In the data rows, the value 128 means zero.
Here are some points:
[145 110 127 112 113  79 130 109  97 117 143 166  97  79  93 155 156 136
 117 120 154  98  95 183 164 130 151 170 180 127 134 137 150 140 100]
[140 106 142 122 105  86 110 112  92 108 121 146 110 106 114 167 141 130
 122 103 146 112 103 189 160 160 148 187 149 146 126 121 153 169  92]
[ 53 126 230   5 107 162  86 226 158 244   8 156 171  81  84 204 141 125
  49 100  59  70 196 220 178  85 231 223  65  34 219 181 132  96 139]
[143 165  11  63  39 202 150  85 159 176 215  88 193  64  62 115 185  62
 130 127 175  52 153 185 164 153 196 129 128  36 134 131  94 255  53]
[ 94 107 166  68  83 115  91 143  79 189  67 165 110 130 131 149 104 131
  71 138  54 133 160 145 106 100 183 171  81  18 164  94  82  41 199]
[ 81  77  83 179 192 202 139 174 180  41  40 124 166 176 114 112 129 117
 104 153 146 130 117  42 132 149  12 113 142 247 125 133 159 110 103]
[147 142 116 119 122  70 114  89 112 142 185 151 126 136 123 122 135 184
 157 156 132 119  85 134 150 117 113 103 130 125 117 111 153 136  53]
[131 110  85 136 140 138 121 112 146 127 109  81 147 112 153 137 118 103
 114 122 125  91 154 123 134 134 121 111 131 167 161 138 139 108 135]
[138  56  72 146 150 161 126 131 117  84 108  94  88 125 106 172 127  98
  76 112 116  67 108 146 106 117 126 144 135 174 202 146 135 117 123]
[137 134 152 118 132 139 120 154 116 130 104 128 114 118 128 131 121 141
 108 111 129 155 138 134 117 115 123 140 124 124 128 132 119 120 168]
[ 90 156  94 121 133 146 122 134 194 171 167 166  99 135 142 163 141 134
 131 151  93  47 131 135 127  85 183  71 126  49 165 174  95 158  69]
[123 126 141 142 132 125 111 101 152  83 125 139 117 157 138 119 122 143
 138 117 145 135  96 115 120 135  99 117 138 150 107  99 145 125 123]
[ 98  70 146 148 170 143 138 178 152  56  74 124 137 134 120 114  93 140
  93 159 174 169 124  89 126 135  55 159 126 213  86 141 113  68 126]
[131 172 115 138 123 166 146 131 140 142 134 137 114 134 204 119  88 137
 158 124 136 157 138  97  96  87 148  77  86 105 118 147 121 137 170]
[167 194  36 125  86 115 127 195 179 251  87  61 198 195 255 151 125  66
 140 150  95  78 255  85 102 183 164 157 105   1 255 128   0 198 255]
[125 126 141 123 137 120 125 140 116 129 111 141 125 142 124 127 130 124
 120 121 121 142 136 110 126 127 115 131 136 120 143 106 123 119 126]
[ 94 170 109 150  83 115 149 149  90 193 117  87 168 174 136 137 144 115
 146 137 139 144 176  68  70 134 101  91  67 108  80 128 132 100 121]
[130 130 118 136 137 140 132 129 124 127 141 113 146 126 138 104 123 135
 147 146 137 137 131 104 130 126 146 122 122 108 115 149 130 133 133]
[200 101 138  73 126 119 118  57 104  54 161 170 122  69 120 164 103 156
 180 123 188 144  50 220 138 182 124 147 138 144  19 102 149 173  95]
[100 117 129 116 150 132 107 113 134  98 155 123 236 109  79  92 190 125
 135 131 131 139 126 117 125 185  81 128 158 129  68  96 125 145  69]
[164 145 121 130 154 137 118 115 109 141 162 134 136 107 118 117 133 132
 152 149 169 153 126 143 114 112 109 114 148 106  82 144 144 161 153]
[187  99 148 152 135 102 158 174  63 115  91 139 112 151  59 157 141 166
 102  80 153 163 132 160 110 160 148 178 181 144 167 142 148 114 175]
[170 151 130 155 140 135 121  69  78 158 187 126 102 101 148 142  55 173
 125 134 162  76 129 132 127  86 113 138 144 112  99 150 182 106 110]
[138 115 140 138 135 137 138 159 126 103 122 126 128 160 122 142 105 140
 109 119 154 144 147  87 111 142 118 152 132 180 145 129 147 114 173]
11 more points follow, each with its number after it:
[121 183 102  42  88 172 142 145 183 147 132 112 136 128 148 117 129  67
 129 118 131  80 108 153 140 180 168 112 105  84 116 124  92 201 101] 0
[109 117 134 109 105 134 111 103 110 150 147 153 125  98  75 150 150 123
 137 155 157 110 104 173 156 142 136 146 162 121 104 134 134 156  96] 1
[193 122 121 147 126 111 145 108  91 122 155 123 129 101 101 134 114 165
 153 121 159 145 111 150 126 137 135 123 161 121  61 128 151 157 131] 2
[116 117 102 155 114 112 113  85 128 103 145 116 145 147 104 108 184  94
 144 130 145 108 115 136 157 203  86 113 174 134  89 103 138 135  82] 3
[173 169 106 185 193  97 181  51 120 178 220  62  84  97 122  76   0 166
 158 171 108 110  65 186 112   2  75 140 102 154  97 156 166  98  94] 4
[ 85  96 115 152 132 140 127 152 152 112 139 147 126 115 146 134 169 108
  97 146 119 134 137 115 119 131 109 110 138 155 130 115  96  95 160] 5
[125 109 119 154 153 113 100 109 136  91 129 143 124 118 146 129 132 147
 146 129 135 138 108 142 121 131 107 121 125 151 113 101 161 101 134] 6
[136 126 180 110 100  71 129 144  88 104 105 144 106 185 139 128 121 140
 111  91 100 137 121 103 150 103 178 114 122 110 145  67 131 112 146] 7
[147 120 136 159 119 113 108  56 132 108 191 149 111 140 131 104 167 134
 169 177 121 123 111 152 145 134 131  90 125 144  70 119 179 157  81] 8
[153  75 116 152 114 112 106 124 102 124  67  75 126 128  71 139  88 143
 121 101 126 111 132 137 148  85 136 165 142 213 147 129 151 122 109] 9
[129 123 127  87  89 116 134 146 119 127 189 101 143 163 149 121 131  72
 145 141 103 138 152  69  71 111 147  95 151 157 133 101 173 149 118] 10
Which three of these numbered points are nearest to each point below by angle, seen from the average point of the first points? Their numbers follow each, nearest first.
[182 146 141 147 133 124 126 174 110 103  88  89  86 103 104 163 103 126
  96  58 160 127  95 201 122  98 127 154 170 171 146 170 144  64 158] > 9 4 2
[120 191 101  36  80 153 126 130 183 174 132 143 139 109 160 147 160  72
 103 131 130  99 141 180 163 158 215 115  84  90 119 128  54 177 101] > 0 1 10
[132  85 162 131 109 150 129 184 120  74 107  95 140 134  64 128 148 134
 122  74 203 178 116 155 133 173 123 139 190 188 143 188 123 108 158] > 9 2 3
[157  27 167 160 181 116 144 114  72 142 124 102 127 102  82 114  91 121
 183 121 121 120  93 126 108 127 172 156 192 144  51 141 179  96 167] > 2 9 6
[144 143 125 115 128 117 135 117 133 109 141 109 129 116 124 139 125 124
 141 138 140 123 116 156 138 141 132 114 144 129 108 137 139 140 134] > 2 8 3
[148 105 183 154 138 111 108 149 107 131 137 131  92  83  82 120 140 179
 112 106 159 129 132 163 126 105 132 191 141 146 148 144 132 113 116] > 9 2 1
Here are 11 other points, each followed by its number:
[121 166 110 155 118 155 112 136 157 115 157 113  96 136 214 121  76  98
 105 141 121 104 133  97 120 130 122  73 126 168 181  98 141 132 167] 0
[122 107 120 155 144 117 130  73 135  99 145 132 125 137 121  94 130 163
 137 128 152 135 109 127 118 121 106  96 132 155  74 133 155 123 152] 1
[127 142 179  96 126 131 119 167 105 108 106 142  80 114 105 125  99 167
 100 111 152 168 139 153 122 101 126 169 124 112 141 142 134  85 200] 2
[127 101 127 132 139 141 118 159 132 130  85 111 119 145 134 125 126 122
 115 110 113 169 131  96 121 145 107 141 128 152 138 132 124 113 158] 3
[114 125  92  70 133 155 165  94 129 177 166 139 157 125 101 138 134 100
 111 168 112 114 181 152 150 126 191 139 119  61 146 129  75 157 125] 4
[106   0 138 141 160 151 150 255  82  79  89  86 213  18   0 146 219  74
  75 147 191 112 209 126 150 160 141 161 212 180 126 237 124  73  78] 5
[197  87 170 169 123  90 123 156  78 113 106 134  77 131 100 148 152 152
 122  76 144 157 107 162 148 127 145 178 193 130 136 134 142 118 164] 6
[ 96  69 157 146 130 123 166 150 118  93  93 122 152 146  66 119 149 132
  88  85 106 151  95 118  98 177  86 155 132 150 128 125 160  80 127] 7
[125 147 132 142 137 119 126 114 160 104 155 140 117 117 131 115 139 145
 148 146 134 139 116 115 118 119 101 114 124 164  91 127 126 120 137] 8
[104 111 140 139 141 119 122 109  92 175 149 130 115 106 109 154 120 158
 133 129  99 116 184 144 139  85 159 141 123  86 147 130 118 129 113] 9
[113 140 118 125 129 119 122  98 143 111 138 115 116 118 146  98 113 133
 134 132 144 145 109 109 127 135  91 103 117 140  88 113 139 126 133] 10
Which three of these numbered points are nearest to each point below by angle, seen from the average point of the first points? Their numbers follow each, nearest first.
[ 75 132 155 132 170 146 129 151 116 115  73 163  82 117 113 135 139 170
  97  98 105 171 148 126  90 120 152 111 120 142 155 135 130 101 160] > 2 3 7
[141 153 117  75  93 131 130  91 175 156 123 152 121 130 137 132 159  85
 126 121 138 107 118 165 143 162 149 129 115 117 129 139  82 178 104] > 4 10 8
[158 113 158  56  69  85  79 125 100 135 110 170 119  98  79 168 186 105
 160  99 150 135 101 206 195 144 175 140 152  69 146 136  99 170 150] > 6 4 2
[ 93 150 193 165 138 132 150 165 135 124 107 138 126 111 126 102 126 152
 128 149 122 162  49 116 134 128 112 131 131 147 102 151 135 126 161] > 8 10 7
[ 94 121 106 152 146 142 137 115 144 100 122 124 126 119 150 122 162 123
 121 132 130 120 136 102 120 131 125 103 137 155 136 110 121 122 120] > 8 10 0
[157 175  67  98 105 101 118  87 150 132 197 131  81 117 160 124 144 134
 153 140 129  68 104 183 161 111 152 122 102 126 119 152 112 169 121] > 8 4 10
